In the rows, zero is written as 128.
Each path is a new rotation, seen through one point. The rows after it are directions, each followed by how far the rotation turns it, in degrees each step (0 if it stays put).
Each turn is a multiple of 5 degrees from 10 to 175, or 0.
Each row of a path follows its step; steps can be skipped.
path 1
step 1: [124 134 124 136 130 131 135 129 117 129 125 132 139 143 125 118 123 131
 125 129 115 116 132 124 128 134 123 135 120 110 136 127 130 124 116 127
 133 109 132 136 128 125 115 130 133 123 153 128 127 129 123 121 131 110
 135 144 139 139 128]
step 4: [136 118 118 147 127 128 129 121 127 144 122 126 125 139 119 127 130 124
 123 128 137 117 123 134 129 130 126 129 118 136 141 121 130 125 129 138
 133 132 128 140 128 131 135 136 144 119 124 123 114 139 118 139 133 146
 124 130 148 132 115]
step 6: [125 133 127 110 130 115 131 118 133 129 129 145 120 123 131 119 126 129
 124 137 117 140 132 132 115 125 127 133 118 119 127 128 123 119 137 123
 137 132 128 123 118 137 113 122 136 134 106 126 129 134 126 118 110 128
 115 118 116 130 138]
step 14: [120 128 126 128 131 122 119 139 122 133 129 121 133 116 124 138 132 133
 146 129 130 112 138 137 132 122 113 112 123 125 128 131 139 125 122 116
 136 125 123 122 128 127 126 137 130 124 126 141 107 137 123 122 128 134
 143 116 133 114 123]
step 16: [142 128 120 131 114 135 140 127 136 117 118 143 124 140 132 112 136 128
 128 121 116 148 144 130 122 136 128 127 124 146 138 126 115 126 135 136
 128 119 133 130 126 127 123 139 134 121 126 128 115 131 125 137 135 133
 127 132 127 136 120]
step 17: [130 127 120 119 128 125 133 127 126 122 133 146 139 128 123 128 134 135
 128 141 129 124 139 130 146 129 128 130 111 132 131 121 126 124 141 127
 125 111 140 113 146 120 122 118 117 133 117 110 121 127 116 124 133 128
 136 125 129 136 124]
step 20: [131 138 119 124 128 127 127 134 118 128 135 122 121 125 134 136 117 128
 128 149 123 124 146 131 127 132 132 125 117 122 125 136 122 118 131 133
 135 125 126 140 121 125 140 121 117 129 149 132 102 140 129 121 126 132
 120 124 140 122 121]
step 22: [126 120 125 142 130 123 135 127 131 141 133 129 114 133 121 117 128 127
 124 125 130 136 117 107 118 137 119 134 122 135 137 118 121 121 132 131
 137 126 117 132 140 141 114 144 140 117 113 140 126 129 138 140 131 130
 125 129 132 133 123]
[128 128 123 127 127 128 129 128 126 130 128 125 127 128 127 128 126 130
 122 130 128 129 129 129 127 126 121 131 129 125 132 128 127 129 132 131
 130 129 125 127 130 127 128 124 129 128 127 129 127 128 129 126 132 127
 125 132 129 130 128] => 20
[128 129 129 130 129 127 127 129 129 126 127 131 124 130 125 129 125 128
 127 130 125 132 131 126 127 124 130 128 126 131 127 129 126 130 129 128
 128 133 127 125 130 129 127 126 132 123 129 129 128 126 132 130 127 126
 129 128 123 126 128] => 110
[128 130 124 133 129 129 127 126 126 130 126 126 128 124 131 130 127 127
 132 130 128 131 128 132 129 126 130 129 129 132 127 128 133 128 130 126
 130 126 123 126 126 129 129 127 129 128 133 127 131 131 130 128 130 129
 129 128 129 126 130] => 65
[131 129 128 123 130 133 129 129 129 129 125 125 124 127 131 129 128 132
 127 130 129 131 127 129 128 128 130 128 129 128 130 126 126 125 129 127
 126 127 128 127 126 128 125 134 128 130 126 131 131 128 131 132 127 126
 126 128 127 127 129] => 110
[129 125 132 131 130 125 127 127 130 127 126 126 128 129 127 129 132 129
 125 128 129 131 130 126 130 129 127 126 129 131 129 127 129 133 131 130
 127 122 128 130 131 127 127 129 127 126 128 128 129 132 131 128 131 129
 129 126 127 132 127] => 55
path 2
step 7: [129 141 134 120 114 126 128 137 122 125 139 137 136 126 130 119 145 138
 125 123 125 108 137 110 128 132 122 129 121 124 136 124 115 130 126 124
 120 119 123 139 105 130 116 135 144 130 134 121 138 137 134 128 140 128
 129 141 125 125 144]
step 9: [123 149 126 134 123 123 121 141 133 122 128 123 145 130 111 131 134 132
 116 119 130 127 121 140 113 130 138 121 122 135 143 122 122 134 125 114
 112 131 128 122 131 120 130 125 126 144 116 121 114 115 130 118 142 133
 125 114 129 118 127]
step 11: [134 130 130 130 114 125 148 128 128 121 112 132 144 118 132 137 127 131
 131 128 118 126 121 110 134 132 142 144 132 143 137 140 124 129 111 130
 124 113 130 128 140 136 126 138 142 134 129 114 126 136 133 129 135 125
 137 130 133 118 112]
step 12: [133 140 123 114 134 134 133 141 114 134 132 127 138 114 119 126 128 113
 114 120 128 126 133 130 130 132 142 128 140 130 116 129 123 125 145 132
 113 130 125 109 132 125 137 131 144 116 127 119 132 131 139 146 141 122
 124 121 134 135 117]
step 14: [139 128 119 117 125 112 133 128 136 128 127 130 127 114 145 140 135 120
 119 136 137 119 124 124 131 122 134 125 129 123 134 118 109 113 120 132
 140 129 130 130 104 139 145 139 128 135 126 129 121 121 129 141 138 136
 141 116 131 123 131]
step 16: [126 141 125 127 136 120 149 133 133 124 133 144 133 121 120 122 137 129
 125 123 123 138 128 127 119 124 112 117 136 126 123 116 138 102 137 126
 130 120 129 125 135 125 121 109 128 134 113 128 118 141 126 139 138 133
 140 127 135 118 124]
step 21: [128 138 142 126 132 125 134 138 126 111 130 115 133 118 134 134 129 132
 122 125 140 125 128 128 114 126 150 123 131 122 147 109 122 144 144 119
 126 117 125 135 128 127 128 130 124 144 121 134 115 120 119 123 139 124
 119 120 121 118 123]
step 24: [130 133 120 136 126 134 123 138 124 136 114 124 141 121 126 136 127 124
 113 119 132 121 141 138 104 126 120 112 134 115 116 125 128 129 141 128
 117 130 112 121 130 132 123 134 146 125 137 121 119 125 136 144 144 132
 124 121 128 131 117]
[129 126 128 125 128 127 128 130 127 126 128 129 130 130 129 126 128 128
 133 131 129 130 129 125 126 126 129 134 129 129 129 127 129 127 129 131
 127 129 125 128 134 125 127 127 128 130 123 128 128 132 126 130 130 128
 128 127 123 128 126] => 65
[127 129 127 131 129 127 125 129 127 129 125 130 125 133 127 127 132 131
 131 127 130 128 125 129 123 129 124 126 124 129 131 129 129 126 126 126
 127 126 127 127 130 130 132 126 129 127 129 129 130 130 132 131 129 130
 128 129 130 126 127] => 45
[131 129 125 124 131 130 127 127 127 126 130 128 131 129 123 127 129 128
 126 125 127 129 129 126 124 128 125 128 131 126 128 129 125 133 130 124
 129 128 127 133 130 130 131 125 127 131 132 128 128 128 126 130 128 125
 127 130 127 130 128] => 125
[126 129 128 129 129 132 129 125 129 124 129 128 128 121 129 131 128 127
 129 127 125 130 126 129 130 125 125 129 127 130 131 128 130 129 129 126
 125 124 127 126 128 130 128 126 130 128 126 133 131 132 127 128 127 125
 127 127 129 128 127] => 65
[129 129 129 129 131 128 127 126 131 127 126 126 128 127 128 128 129 128
 130 133 132 131 125 125 130 130 132 128 127 124 129 126 124 129 128 127
 129 126 127 130 127 129 125 132 132 129 134 130 128 131 128 130 129 129
 131 132 127 128 129] => 100
path 3
step 1: [130 126 128 127 133 123 125 123 105 126 130 128 134 132 123 134 132 129
 135 131 117 130 142 121 140 133 139 144 125 130 129 128 126 133 142 132
 125 137 123 132 116 138 142 128 135 137 127 120 120 123 123 112 117 143
 119 131 139 137 125]
step 11: [142 128 122 127 134 127 128 125 108 118 127 134 139 115 125 132 141 122
 132 135 114 134 124 121 131 134 148 138 125 131 136 123 130 120 131 142
 126 122 138 114 118 140 130 127 133 128 124 122 125 119 130 126 122 141
 118 119 134 133 128]
step 12: [132 135 138 131 131 122 120 117 124 132 143 121 137 125 114 114 138 128
 142 129 132 136 122 124 130 123 150 130 122 123 129 122 112 111 138 133
 121 139 123 131 125 137 129 127 122 139 132 139 121 131 124 132 125 125
 121 124 126 135 130]
step 13: [126 129 127 126 133 133 130 131 120 133 134 126 134 130 124 109 152 124
 129 138 121 121 137 125 123 119 131 144 125 137 129 120 118 122 144 140
 131 111 128 130 121 134 128 137 127 129 140 124 129 127 129 116 134 145
 125 125 135 138 125]
step 15: [135 108 123 136 124 127 130 123 122 130 130 120 124 123 112 108 137 122
 132 140 126 123 134 114 123 133 133 138 128 142 126 123 125 120 132 143
 135 129 140 132 126 126 126 118 132 131 132 124 129 109 137 118 119 125
 137 130 122 134 122]
step 18: [132 129 134 124 124 119 115 132 120 138 129 138 125 134 116 112 134 140
 132 134 136 125 135 118 130 116 133 133 137 128 142 122 126 123 128 135
 131 140 128 140 122 142 133 145 126 134 131 132 125 134 127 126 109 136
 123 138 136 132 126]
step 20: [135 120 140 133 122 125 115 127 127 135 120 118 125 131 126 116 121 140
 136 133 124 135 147 117 133 130 143 126 133 122 125 121 139 131 118 154
 123 134 134 139 124 138 133 136 132 134 128 124 131 121 131 126 135 136
 124 127 129 134 135]
step 21: [140 130 128 127 128 125 122 121 123 109 135 127 123 115 117 118 134 134
 125 125 120 132 127 115 119 142 140 135 122 132 127 129 130 136 131 144
 128 130 144 123 113 129 138 134 131 122 126 125 118 118 140 123 119 123
 110 133 133 129 128]
[126 130 125 128 131 127 130 125 125 124 128 131 128 127 127 127 128 129
 132 128 130 126 128 128 129 128 129 125 125 127 128 131 129 126 135 126
 126 129 129 129 125 132 130 127 129 128 126 132 128 131 126 129 128 128
 128 127 131 127 128] => 70
[132 133 126 128 127 130 127 127 129 126 129 129 127 125 127 127 126 130
 127 132 126 130 127 128 127 128 130 130 129 128 127 128 132 126 127 128
 128 125 124 128 125 128 130 125 123 131 125 131 131 126 128 126 132 125
 128 128 126 129 130] => 80
[128 129 126 127 131 127 126 128 127 127 127 127 132 125 127 134 127 127
 129 127 131 134 125 127 128 126 126 129 129 128 133 129 128 125 129 129
 128 126 125 128 126 129 129 126 130 130 132 126 125 126 128 129 125 126
 126 129 127 126 126] => 65
[132 129 126 126 127 128 126 133 127 128 127 125 129 130 131 127 128 127
 132 127 121 128 126 125 132 127 126 125 126 127 128 128 128 129 129 127
 128 127 128 131 126 130 127 127 131 128 127 126 133 127 124 123 125 129
 129 129 127 128 128] => 175
path 4
step 7: [119 128 141 136 112 127 124 115 124 128 133 129 130 122 121 131 126 127
 137 120 105 120 124 136 116 132 133 111 130 133 134 118 133 138 118 124
 112 118 128 125 131 141 121 117 131 137 116 131 139 136 117 131 125 119
 122 128 128 122 124]
step 8: [141 112 126 128 134 131 127 118 131 140 116 119 130 114 140 119 138 133
 121 132 123 124 126 136 117 136 129 117 128 117 131 137 137 139 121 129
 128 126 124 132 123 124 135 125 108 140 124 149 132 133 120 124 134 123
 122 117 143 126 130]
step 13: [121 122 128 129 114 135 123 130 131 147 126 124 124 123 120 123 131 129
 123 140 131 115 132 129 129 140 123 119 129 134 118 123 131 128 119 139
 125  99 124 129 130 124 131 132 121 155 139 131 117 131 137 133 123 124
 125 128 125 125 139]
step 16: [122 139 131 126 121 114 107 124 138 140 123 132 133 127 133 136 134 118
 131 138 119 133 133 124 130 144 125 127 121 118 122 131 125 121 127 131
 127 125 128 152 134 118 122 113 109 124 131 128 130 123 143 123 132 129
 132 131 138 130 135]
step 18: [125 122 106 133 111 125 125 135 120 123 138 133 130 132 119 132 130 135
 133 127 127 113 122 124 129 118 138 138 127 116 126 128 135 133 123 130
 113 118 122 137 125 128 134 114 122 144 119 130 122 131 134 141 125 130
 119 138 113 123 113]
step 19: [108 115 133 134 131 117 127 115 126 123 127 139 127 124 137 130 130 134
 125 131 117 125 146 119 126 128 125 139 114 117 125 129 142 133 126 116
 130 119 121 133 123 139 139 117 118 138 143 125 128 139 128 117 124 132
 122 119 126 119 132]
step 20: [139 108 141 138 119 135 120 128 137 135 120 129 133 132 137 120 132 129
 130 125 135 124 124 120 134 111 139 129 132 115 126 128 131 129 131 104
 146 128 122 119 135 144 129 119 133 126 123 137 125 124 128 117 125 131
 131 127 129 134 143]
step 24: [119 117 137 110 129 115 131 126 126 120 129 126 131 115 131 132 121 122
 111 124 124 105 136 129 126 127 115 124 128 127 140 111 137 119 112 131
 126 121 124 133 129 118 138 116 119 139 118 130 123 123 132 123 133 134
 127 133 124 138 128]
[126 130 127 125 131 127 132 130 128 135 128 127 128 125 129 128 130 129
 127 127 125 131 128 128 125 128 129 127 121 128 127 126 130 132 130 124
 129 130 130 129 128 127 129 128 129 127 129 127 129 129 128 129 129 126
 128 129 123 131 126] => 160
[128 132 126 128 127 125 127 126 125 127 133 129 129 127 129 126 128 128
 131 125 130 127 129 129 128 130 131 130 128 127 129 125 133 130 133 130
 128 126 124 126 131 129 130 129 130 126 129 127 130 132 128 128 131 127
 129 127 130 125 126] => 90
[128 127 126 126 124 129 125 126 126 129 124 127 132 130 128 128 128 130
 126 127 130 129 129 128 125 126 132 130 126 130 127 125 124 130 128 129
 128 126 128 126 128 132 125 129 132 127 122 127 127 128 126 130 128 128
 130 132 128 126 129] => 135
[125 129 130 130 126 133 128 128 126 127 130 127 131 126 128 130 128 128
 125 132 128 128 127 125 129 131 125 127 130 127 130 127 125 129 127 124
 131 125 124 126 132 127 124 127 132 125 128 131 129 130 131 129 127 124
 128 126 127 131 128] => 110
path 5
step 12: [128 134 123 135 153 116 130 122 120 116 128 113 131 130 136 105 137 121
 114 129 125 126 143 122 123 134 124 121 145 124 139 128 133 139 125 129
 129 125 130 129 129 122 114 123 133 130 120 139 111 143 132 127 133 139
 114 140 127 129 136]
step 13: [117 145 140 121 123 125 129 144 122 129 131 132 136 126 120 124 130 122
 132 125 126 138 129 119 139 116 139 107 138 106 128 129 127 124 115 124
 114 121 130 131 135 134 151 122 127 124 117 129 137 129 136 136 137 128
 137 143 124 114 126]
step 16: [115 135 123 125 125 127 114 141 131 127 127 146 130 132 121 127 118 130
 119 121 136 134 136 132 127 127 133 129 121 125 141 126 142 141 131 126
 132 137 134 137 132 108 138 118 127 114 128 128 147 146 143 120 137 127
 131 126 101 132 124]
step 17: [122 137 120 116 139 133 136 129 137 135 116 121 110 133 117 133 117 130
 125 131 139 135 121 128 147 143 113 136 136 134 134 109 125 136 120 130
 106 126 109 130 135 134 135 125 128 131 139 129 114 130 130 125 135 132
 116 121 129 126 122]
step 20: [124 138 132 140 128 129 123 131 143 138 144 123 120 122 138 134 121 122
 130 124 132 135 124 143 133 126 106 129 120 138 128 137 130 132 125 126
 118 127 134 129 145 141 126 126 140 123 114 118 115 125 131 134 161 123
 120 133 133 125 124]
step 21: [136 130 112 129 126 133 122 129 135 115 107 126 140 128 137 122 126 127
 126 121 129 122 138 135 134 133 120 109 128 124 136 131 125 123 130 116
 120 122 129 120 135 130 130 138 114 111 131 133 121 122 144 121 125 113
 144 133 136 154 125]
step 22: [116 131 134 126 118 126 139 122 114 117 124 133 120 127 140 124 137 141
 113 120 124 124 146 136 149 131 124 130 144 136 130 133 133 130 125 113
 131 138 126 126 130 126 133 111 118 148 116 130 130 121 132 115 122 140
 118 133 136 122 129]
step 23: [127 140 125 136 117 126 126 129 113 120 143 128 121 150 140 136 133 126
 125 112 136 127 133 130 129 127 138 118 124 136 133 127 136 132 117 137
 117 123 109 139 124 132 125 140 140 126 130 125 139 139 121 146 147 127
 135 143 135 122 122]
[127 129 130 132 128 127 127 127 130 135 128 129 125 126 123 130 128 128
 129 128 128 128 126 129 125 125 126 131 129 129 133 126 127 131 127 129
 130 125 126 127 127 128 128 126 126 127 132 127 126 128 127 125 127 129
 130 128 128 132 131] => 40
[129 131 127 129 121 126 128 124 127 128 131 127 126 130 129 131 129 130
 126 131 127 129 125 127 127 128 129 131 130 126 130 126 129 129 127 127
 129 131 129 127 123 129 123 132 126 129 125 129 130 127 128 127 127 129
 130 127 129 127 125] => 90
[127 129 126 130 128 131 125 129 128 123 125 133 128 127 127 128 130 134
 128 128 131 127 124 127 128 130 125 128 128 125 126 127 123 126 126 128
 130 130 130 126 128 124 128 125 129 126 129 129 131 130 127 127 125 128
 129 129 128 130 128] => 140
path 6
step 1: [120 122 133 108 127 131 116 115 118 137 122 140 125 120 142 128 136 139
 132 116 124 124 127 119 113 135 127 136 121 133 136 134 133 137 117 122
 126 119 125 133 122 136 129 120 126 132 130 126 113 118 130 127 126 134
 141 128 121 131 142]
step 6: [136 134 126 134 109 135 138 122 114 140 135 126 135 138 135 126 114 131
 122 128 116 127 122 117 128 117 132 126 110 122 134 135 126 125 136 134
 120 133 129 132 120 121 125 127 118 126 136 123 110 113 132 135 129 115
 129 125 136 129 129]
step 11: [141 117 124 138 130 134 121 119 130 119 134 124 131 119 121 117 133 139
 144 130 131 127 121 145 133 115 133 138 143 123 136 123 127 128 127 135
 122 125 130 136 115 125 132 119 123 134 131 123 111 116 114 134 120 134
 131 133 131 137 130]
step 12: [138 134 139 124 128 117 127 127 127 133 129 127 130 124 140 124 113 117
 127 143 115 121 121 126 113 137 142 113 139 122 140 124 131 122 128 122
 129 123 119 144 112 133 130 125 122 124 126 129 120 124 131 138 142 125
 121 129 129 117 123]
step 14: [122 124 128 122 118 131 116 131 123 119 135 124 137 126 133 124 129 141
 123 131 130 147 136 142 128 114 137 131 134 129 137 135 122 134 119 131
 114 121 125 139 123 135 121 138 130 134 131 131 114 117 123 125 124 129
 148 128 128 141 137]
step 20: [123 124 140 121 123 116 117 119 119 126 135 120 135 127 145 112 122 123
 126 112 142 128 134 128 115 123 135 126 141 122 134 137 122 127 125 126
 126 135 131 118 129 108 124 134 125 130 127 129 128 128 122 137 137 125
 139 133 140 120 134]
step 22: [133 132 119 131 116 134 136 132 106 131 131 140 134 125 136 122 118 126
 111 142 132 120 125 121 142 118 129 143 134 126 128 123 137 125 132 135
 132 122 131 143 132 136 129 141 127 130 122 135 127 117 119 133 123 132
 122 118 136 131 130]
step 24: [124 122 130 134 118 139 124 119 120 146 122 117 134 117 124 127 130 125
 143 126 116 112 133 136 113 140 133 127 126 122 139 130 131 128 130 134
 128 121 130 131 117 124 127 113 125 139 120 124 111 126 128 128 135 128
 128 126 126 147 132]
[130 125 126 127 128 127 126 129 127 127 127 130 130 126 129 127 130 127
 133 133 127 128 128 130 132 130 127 129 127 129 129 128 131 124 129 125
 129 125 132 126 123 130 127 128 131 130 128 130 128 125 128 124 130 127
 130 131 126 127 127] => 110
[131 126 130 127 128 130 126 127 128 128 131 124 129 123 129 129 132 124
 128 128 126 127 127 130 126 129 124 127 132 128 125 130 125 128 131 129
 125 130 126 126 127 129 131 128 129 128 126 127 129 126 125 129 130 128
 126 127 131 126 125] => 90
[128 128 126 125 125 130 126 130 129 128 128 128 127 129 127 125 126 128
 129 126 129 128 132 126 133 129 128 124 133 126 126 132 125 130 125 130
 129 130 129 126 127 129 126 130 129 130 129 128 130 129 127 128 131 127
 128 128 124 132 124] => 65
[129 128 127 128 129 128 126 130 126 133 130 127 127 125 128 128 130 129
 130 127 129 127 132 129 128 124 127 128 126 125 127 131 126 128 128 128
 129 129 130 126 129 126 124 124 127 129 128 122 121 129 131 128 125 128
 130 128 127 123 128] => 80
